(in the rows, 128 means zero)
One turn sends every row of this set to another row. A few are shown first. Where does it send the rows asked after them?
rola: [118 141  97 118 128 112  94 139 112 122  96 129 133 154]
Somi: [126 141  89 101 138 107 107 111 128 111 126 105 132 147]
Zolab: [107 123 112 114 119 107 130 139 121 135 116 109 144 139]
Datog: [121 124  82 121 115 121 109 130 110 121 117 147 137 126]
paro: [125 120 127 134 137  94 116 111 139 134 108 123 162 139]
Zaru: [143 122  98 110 115 124 130 105 139 118 127 102 151 146]
poz: [125 133 112 129 130  96 111 129 137 153 110 118 164 152]
neleg: [112 112 104 120 121 133 105 127 142 124 104 141 168 150]
Sagi: [135 119 102 109 136 126  95 138 140 120 101 144 164 139]
dov: [133 136  82  98 123 110 104 101 130 109 123 117 128 137]
pizak: [117 140 101 123 142 115  98 143 118 126  98 129 126 146]
bom: [119 107 118 108 123 112 119 132 126 126  97  99 151 140]
lum: [132 121 101 143 123 109 102 112 136 121  98 158 139 148]
dapip: [138 112  88 131 121  86 107 135 121 126 103 105 134 142]
sosog: [125 129  99 140 112 113  98 106 135 127 103 155 148 138]
Vede: [133 127  84 101 132 124 101 103 147 107 126 126 153 141]
Kos: [129 135 102 136 103  95 114 132 123 121 104 111 128 141]
rapub: [150 135  83 115 124 112 111 102 149 126 130 135 148 152]
Reva: [122 122 117 140 143  99 114 125 138 148 107 119 159 152]
zat: [145 121 100 127 124 132 117 136 138 139  91 129 128 124]
bal: [147 111 108 129 120 122 125 120 133 145  85 125 133 137]
gota: [114 116 114 112 120 116 127 139 127 140 104 103 140 131]
boko: [122 115 109 120 134 141 105 131 138 124 100 139 162 137]
gupe: [121 115 106 137 148 126 121 137 137 128  98 135 122 146]
ludum: [132 132  82 107 129 110  99  96 140 106 122 130 137 151]
piv: [136 134  90 104 127  93 114 108 135 118 123  99 139 154]
vip: [122 135  86 104 140 121 112 113 122 130 129  98 136 149]
vitat: [136 122  95 136 111  87 117 136 125 129 100 114 121 146]
Figap: [121 139  88 114 131 119  99 105 146 114 119 123 127 163]
Roda: [132 118 100 132 140 131 122 135 129 146  98 117 130 121]
Vasib: [128 117 112 135 147 135 128 130 132 134 104 134 137 130]
nurun: [131 125  97 107 138 106 114 103 150 121 130 111 161 153]
kifib: [117 138  98 117 146  98  91 132 120 136 104 124 129 134]
ripep: [131 119 100 134 119 105  96 121 148 107 100 150 134 139]
Dab: [145  99  93 130 112 110 123 125 138 142 107 130 164 134]
ded: [114 115  96 105 115 110 111 123 124 123 108 143 120 122]
keru: [129 134  79 114 113 111 113  97 132 125 126 111 120 142]
roki: [144 114 102 131 139 112 121 127 131 144  93 149 131 156]
garur: [145 104  98 119 125 104 122 124 130 136 119 142 166 129]
Tus: [133 131  77 101 124 136 108 118 146 114 130 125 139 143]
deze: [133 107 103 138 147 116 122 132 130 138  94 128 134 160]
sivi: [144 133  92 122 131 105 112 104 132 126 120  99 146 168]
dilab: [128 120  90 112 111 122 113 128 114 128 105 147 126 122]
zibat: [136 115 102 128 124 110 122 119 133 153  87 134 118 145]
lile: [129 136 106 107 140 124 121 102 145 123 131 123 158 158]
Laf: [142 121  83 105 125 110 109  98 150 120 127 123 160 146]
masar: [137 109  91 135 109 112 118 133 143 135 118 122 170 135]
Vetif: [133 127  96  99 128 107 120 109 143 119 129  95 153 142]

Dab goes to vitat
Vasib goes to Roda
And these:
rapub goes to sivi
ludum goes to nurun
neleg goes to Zolab
ripep goes to paro

One turn sends every row of this set to another row. A few are shown first. Where does it send the rows asked after them?
Fel: [124 131 111 114 125 124 126 125  94 153 137 125 125 118 114 127 102 120
 124 112 120]
mezos: [118 124 142 129 124 112 141 127 128 119 115 132 136 126 161 137 135 112
 132 121 128]
zose: [117 109 149 136 136 133 147 124 136 151 126 124 148 135 133 124 116 112
 133 119 133]
Rovul: [143 118 132 127 122 123 126 110 118 143 144 120 171 115 120 117 118 134
 130 138 145]
Kufek: [139 142 138 128 137 145 141 131 130 152 125 128 114 120 150 134 145 136
 129 141 142]
zafi: [125 160 104 121 130 134 128 130 116 101 136 125 141 127 129 114 121 129
 121 144 115]
vukeg: [120 128 123 110 116 125 125 114 103 146 122 136 118 115 114 123  99 114
 130 127 125]
Refa: [114 129 126 138 133 148 136 146 122 151 115 115 165 125 146 138 117 116
 128 127 126]
Kige: [130 139 122 103 124 102 136 131 121 127 134 134 153 121 123 109 128 119
 134 145 146]
muzo: [107 121 130 114 139 148 101 133 113 139 137 131 128 131 129 133 131 125
 108 138 154]
Farip: [133 131 126 124 125 120 121 137 113 153 127 103 170 111 128 125 130 130
 122 144 114]
zuz: [145 145 125 146 133 127 140 112 133 145 107 142 121 128 131 126 113 137
 142 137 122]
gega: [128 127 112 147 124 134  93 140 125 108 142 125 136 141 127 135 108 117
 129 139 120]
modez: [116 148 130 138 147 131 120 115 127 131 112 119 123 132 140 111 114 121
  93 133 120]
Goki: [119 121 124 122 129 108 118 116 104 118 151 125 128 131 123 132 122 137
 130 119 102]
vav: [136 111 132 141 119 134 125 144 121 152 136 117 164 126 128 128 133 127
 148 119 126]
siniz: [117 117 120 121 144 136 117 145 117 134 147 127 124 157 142 147 117 135
 133 129 113]
fole: [129 132 106 132 132 141  98 129 112 107 148 112 146 142 121 137 112 124
 119 131 124]
Dero: [118 131 131 118 145 122 126 125 123 128 142 119 170 118 143 123 111 140
 123 157 135]
Sot: [127 123 128 147 139 106 126 143 139 152 108 131 141 126 142 129 125 107
 119 115 139]
mogu: [129 114 141 136 136 119 142 117 144 113 151 121 162 134 133 124 117 121
 129 140 131]
mizev: [126 115 132 115 144 115 118 108 111 142 135 118 121 132 130 131 116 109
  93 131 121]
Vudek: [132 155 117 128 137 126 140 142 125 133 125 139 132 120 113 113 146 139
 147 140 123]
moguv: [136 131 136 138 149 126 125 130 115 115 126 150 126 121 152 114 143 126
 142 145 129]
Kuvi: [141 141 121 156 153 119 130 128 146 129 117 133 129 126 128 127 146 122
 114 140 124]
nid: [120 132 129 113 150 115 118 120 146 115 117 121 152 126 122 125 124 131
 125 137 156]
Rep: [118 125 110 136 138 138 123 116 111 140 141 143 134 145 132 138  94 120
 110 122 141]
Lal: [132 112 131 119 147 119 125 109 129 112 134 134 118 120 120 115 137 134
 133 115 125]
rud: [127 129 115 136 153 132 118 151 131 145 124 122 121 128 153 137 140 138
 114 128 110]
Nor: [135 118 120 142 125 145 133 115 117 125 124 157 127 144 146 125 124 123
 135 117 132]
Poto: [145 148 125 126 112 107 120 145 131 137 144 104 144 108 136 119 119 129
 131 133 144]
pev: [119 119 126 105 141 146 104 130 101 145 144 123 132 142 121 122 126 126
 115 132 143]
gize: [108 138 112 136 120 142 120 128 115 143 144 146 130 139 131 135  99 127
 113 138 148]
nazan: [124 112 117 116 137 136 112 151 127 122 148 131 123 142 135 148 125 129
 145 142 120]
Dasal: [151 128 128 124 138 144 107 132 131 135 152 113 123 130 122 103 125 134
 125 132 150]
vebap: [133 112 130 120 135 118 112 113 123 154 125 120 113 118 125 133 109 109
 102 137 132]
mupiz: [131 161 133 152 129 138 123 111 120 120 123 128 131 111 135 113 126 134
 127 135 144]
Sufem: [146 130 123 116 116 129 120 139 134 149 121 111 145 127 144 148 138 142
 141 133 142]
sor: [161 131 114 145 110 130 131 128 129 152 133 125 123 141 119 114 122 117
 125 124 116]
Mam: [113 143 145 138 125 118 122 119 142 108 118 119 143 140 143 123 108 130
 135 128 136]
risu: [131 137 119 134 115 122 127 141 129 161 105 136 150 149 134 130 120 130
 137 134 136]
pigem: [106 126 133 130 147 115 153 123 135 130 125 120 156 119 140 134 108 122
 124 130 111]
gevav: [124 134 119 131 119 116 120 135 137 131 142 103 120 123 107 140 124 114
 111 127 107]
zirak: [149 139 135 121 147 135 120 114 134 130 107 113 126 114 114 118 141 129
 133 143 135]
fif: [115 123 123 124 115 104 124 123 115 128 138 133 122 124 121 143 136 135
 128 130  97]
bonap: [156 149 115 149 138 140 130 149 134 132 134 125 127 114 135 118 125 113
 136 138 141]
zuvag: [137 124 117 129 123 127 125 136 125 137 147 100 123 138 118 145 123 110
 112 117 106]
kom: [133 142 101 103 134 138 134 129 108 153 125 130 129 110 133 132 128 148
 124 133 125]

gevav goes to vebap
Dasal goes to rud
Dero goes to vav
And these:
mupiz goes to bonap
Kige goes to risu
Goki goes to Fel

One turn sends every row of this set to another row. A few are shown first. Where does it send the rows asked after them?
E: [112 163 144 146 130 157 129 112 114 144 129 113 130 153 119 121 128 115
 111 106 144  88 138 133 136 120 137 100  96 151 111 141 138 140 119 129
 144 123 128 148 143 104 137 127 109 126 143 106 114 119]
R: [ 96 149 132 161 120 159 108 128 147 140 113 133 106 136 190 125 116 112
 139  91 153 132 127 137 131 109 153 112 114 132 142 132 161 132  90 105
 145 117 101 157 139 120 147 123 132 119 102 119 108 126]
Z: [104 127 153 169 105 173 115 118 151 144 105 142 128 122 180 135  97 118
 148  65 154 110 111 134 137 116 149  86 116 114 125 131 153 142 115 110
 147 113 106 144 137 105 146 137 126 121 131 118 116 139]
D: [109 128 174 175 110 163 103 107 154 137 107 117 136 129 165 129  92 123
 115  69 154 115 114 111 151 116 158  92 107 146 121 128 141 140 112 118
 133 110  98 138 147 100 125 142 131 129 136 125 124 142]
X: [ 89 159 123 147 116 169 114 128 110 135 107 140 138 133 156 107 121 125
 150  99 168 118 133 117 162 112 130  84  81 120  87 128 136 146  93 127
 133  88 105 166 157 107 126 121 122 122 142 121  87 125]
L: [106 155 140 167 128 151 125 105 111 159 125 144 130 164 122 131 141 117
 123  98 165  93 133 116 124 111 138 103 100 129 119 127 149 140 108 111
 146  92 133 147 155 106 146 116 120 113 120 121 119 124]
W: [120 139 136 188 110 168 125 135 128 137 141 130 144 150 130 114 109 133
 113  89 136 120 135 156 155 109 133  98 101 142 123 125 126 152 102 108
 119 128 130 132 156  99 136 130 146 114 156 102 130 122]
M: [ 93 155 144 147 123 165 138 154 123 131 113 121 134 152 149 100 104 144
 127  84 156 113 139 117 121 113 146 128 114 119 117 108 159 143 117 114
 144 120  99 166 141 126 133 107 124  99 144 126 114 133]
A: [ 95 154 133 158 122 156 106 126 100 135  97 151 144 147 140 101 111 120
 143 101 149 117 144 133 152 113 132  86  88 133 101 127 126 138  87 132
 129 103  92 153 153 107 116 128 148 118 151 120  86 120]
V: [ 98 150 148 152 123 150 107 112 153 138 119 109 114 137 180 100 115 122
 114  81 148 125 117 127 144 105 153 108 112 150 137 129 151 129 102 114
 141 112  97 154 138 115 117 134 143 136 102 125 116 122]
K: [107 132 123 181 103 178 140 136 130 139 146 138 136 135 145 121 119 136
 125  94 148 126 118 142 167  97 127  91  89 119 121 133 127 154 110  98
 128 107 139 138 163 108 149 121 124 125 144 111 127 126]
F: [101 149 151 140 122 144 130 142 108 116 110 124 131 146 141  98 103 144
 107  88 141 130 132 121 142 108 132 120 112 123 131 128 137 133 130 122
 124 105  92 158 142 120 132 110 148 121 156 142 113 137]
S: [ 91 143 136 157 128 151 133 146 113 129 107 122 132 136 142 101 107 137
 122  94 162 135 145 116 137  99 144 119 108 114 113 131 143 136 111 110
 124  91  95 165 150 116 167  92 122 110 141 132 112 152]
T: [122 144 138 175 104 171 128 132 138 155 151 133 138 154 141 119 111 139
 106  81 168 124 130 131 162 114 140  97 105 126 110 106 139 159 107 102
 133 116 145 145 161 104 137 131 134 113 137 107 133 133]
N: [100 162 137 149 113 161 105 128 114 149 113 136 141 163 148 109 113 122
 136  98 177 121 141 116 151 127 134  87 100 132  84 103 139 143  87 132
 136 101  97 165 149 111 109 134 135 113 148 123  92 128]
Q: [101 159 144 167 113 153 119 123 113 136 134 130 118 165 122 139 135 114
 131 126 158 109 121 128 144 104 121 105 106 128 113 144 122 124 125 121
 138  94 124 139 135 112 154 127 120 129 143 121 110 131]
B: [ 99 114 148 180 115 166  95 114 140 138 105 131 127 132 171 144  92 110
 129  82 140 128 128 132 144 115 152  93 108 136 130 144 129 134 102 114
 140 115  97 142 147  99 144 126 120 117 153 105 116 162]
J: [ 88 142 137 159 125 146  92 117 142 133 118 113 115 140 177 121 115 112
 117 101 150 151 119 135 149  99 161 116 111 150 141 145 134 123  84 118
 136 111  96 153 139 113 145 120 135 126 123 114 109 147]

N goes to A
J goes to R
And these:
B goes to Z
L goes to E
M goes to F
W goes to K

One turn sends every row of this set to another row. A few are shown first. Where does it send the rows asked after them?
Zuka: [128 139 128 120 124 133 109 130 132 133 135 164 128 127 164 123 130 117
 119 134 131 126]
doma: [107 118 117 133 109 128 120 123 155 111 126 134 133 133 156 128 127 158
 120 128 115 126]
giv: [145 128 121 115 124 110 112 116 129 137 135 150 124 122 157 114 140 135
 126 130 139 144]
lazin: [124 136 111 110 120 117 118 122 137 131 135 156 122 119 160 132 133 112
 125 119 130 132]
vese: [116 155 134 119 116 112 123 133 145 128 119 115 132 123 124 144 112 122
 123 143 120 129]
kesa: [143 126 134 134 149 105 120 117 114 132 142 128 130 123 133 118 127  93
 126 110 125 132]
dotel: [141 104 123 150 127 144 124 138 132 115 131 113 122 134 108 117 115 142
 124 106 124 116]
tud: [131 104 125 154 147 123 140 136 121 117 131 124 135 133 110 133  97 135
 123 112 116 134]
negeg: [112 116 137 141 124 120 119 133 138 110 125 116 131 140 152 115 127 163
 140 136 125 117]
sege: [143 129 126 133 152 112 122 118 124 134 141 150 113 128 123 117 126  96
 117 116 124 132]
fod: [121 136 130 112 130 116 111 122 132 131 130 142 124 130 172 112 131 131
 138 139 132 125]
ropi: [118 115 117 134 105 119 121 119 145 119 117 118 146 142 142 126 129 159
 134 131 116 116]
Sagep: [116 109 120 146 122 127 130 126 137 117 121 137 137 140 144 136 108 170
 121 130 113 133]
zarob: [133 114 120 142 105 141 112 130 142 116 127 134 121 137 148 122 130 167
 121 119 128 121]
supus: [134 122 123 133 148 118 129 133 124 121 143 132 121 118 119 127 118  89
 124 102 126 130]
Mosi: [141 111 119 147 140 141 136 125 127 107 111 116 122 148 110 128 115 133
 137 120 117 120]
demuf: [145 132 118 120 118 136 106 121 131 134 135 154 111 126 160 119 133 129
 118 116 135 130]
Lib: [116 136 151 126 114 110 116 122 137 130 125 113 132 121 124 136  97 120
 122 140 111 134]
niz: [132 134 119 127 119 107 116 118 137 130 134 165 114 134 158 130 145 135
 122 131 133 129]
fera: [120 140 152 131 106  99 120 130 128 126 132 119 127 119 133 148 110 121
 128 137 124 134]
Fuveg: [138 128 130 129 146 134 122 140 121 132 139 143 130 125 119 120 113  90
 125 118 129 119]
gan: [132 111 120 135 108 116 120 125 143 119 125 127 134 133 142 117 135 173
 130 134 130 133]
Ped: [119 113 115 145 111 120 127 126 151 115 122 135 129 147 128 128 130 165
 126 133 120 114]
vuva: [136 101 115 150 148 133 132 124 137 105 125 125 134 127 109 115 124 152
 121 117 116 121]
Lebep: [134 130 130 115 153 115 122 131 119 134 133 128 122 124 134 110 119  96
 144 123 134 121]
Gino: [115 138 145 124 103 106 120 127 136 128 124 115 133 122 124 145 105 123
 130 140 119 128]
kebu: [114 151 146 128 127 116 117 125 146 124 122 111 132 123 130 133 107 126
 112 143 110 135]
Noni: [125 110 136 143 146 119 132 142 124 114 130 102 130 134 115 112 113 128
 145 122 127 113]
gisab: [125 108 135 156 132 138 130 150 131 111 133 119 140 137 108 124 112 132
 126 122 122 111]
zageg: [154 119 125 123 149 116 121 120 122 138 138 129 125 118 117 105 121 107
 128 116 132 140]
Nal: [153 126 121 130 155 136 127 114 117 122 120 137 111 137 128 123 118 100
 129 118 121 133]
Vam: [121 155 143 132 118 103 127 141 134 122 128 115 128 119 125 150 121 119
 124 135 130 132]
kob: [150 117 115 136 162 123 128 122 120 119 136 143 124 115 114 117 130 113
 123 109 127 131]
zuvuv: [127 131 110 116 123 120 123 120 129 136 126 164 129 131 162 139 118 138
 124 130 125 141]
Gigiv: [131 107 123 151 144 125 131 124 140 118 128 121 126 140  94 115 112 126
 121 119 111 118]
tar: [128 107 132 149 142 122 125 120 132 117 127 101 144 136 111 113 111 127
 126 116 107 121]
Tuz: [116 120 134 145 110 136 117 140 141 113 129 140 138 139 154 127 129 159
 121 138 123 117]
vud: [129 115 106 132 124 130 123 119 145 111 120 147 132 129 143 123 141 168
 124 130 123 123]
puvit: [140 126 117 125 148 116 133 128 112 137 135 152 125 123 128 137 108 103
 127 111 129 140]
pazi: [153 122 120 128 141 140 117 129 122 133 137 135 113 123 119 115 118 103
 122 102 132 124]
fegas: [134 118 117 145 117 133 128 123 132 104 112 132 119 151 148 137 134 160
 134 131 125 124]
mes: [117 103 128 157 135 128 130 135 141 104 133 110 133 131 115 124 112 136
 120 111 110 123]
gesuz: [145 135 121 129 133 128 119 112 122 120 121 154 110 140 166 132 136 127
 128 128 129 137]
Zoru: [144 129 105 119 136 119 121 116 128 126 132 164 123 117 148 125 146 130
 125 122 135 131]
Sosip: [141 100 124 143 134 122 129 130 134 120 127 107 137 131 100 109 115 145
 133 121 124 130]
Fesaz: [132 135 119 119 112 103 116 117 127 133 132 145 133 129 165 133 144 125
 134 126 134 128]
roz: [120 138 159 134 117 102 116 124 129 127 133 116 126 118 133 139 105 118
 119 137 115 139]
kofib: [119 151 155 142 130 107 121 134 136 118 131 111 127 120 132 140 115 124
 111 136 117 139]

negeg goes to fod
Gino goes to fera
zuvuv goes to puvit
And these:
Mosi goes to fegas
kofib goes to kebu
lazin goes to supus
vud goes to Zoru
ropi goes to Fesaz
Ped goes to niz
Tuz goes to Zuka
pazi goes to dotel
giv goes to zageg

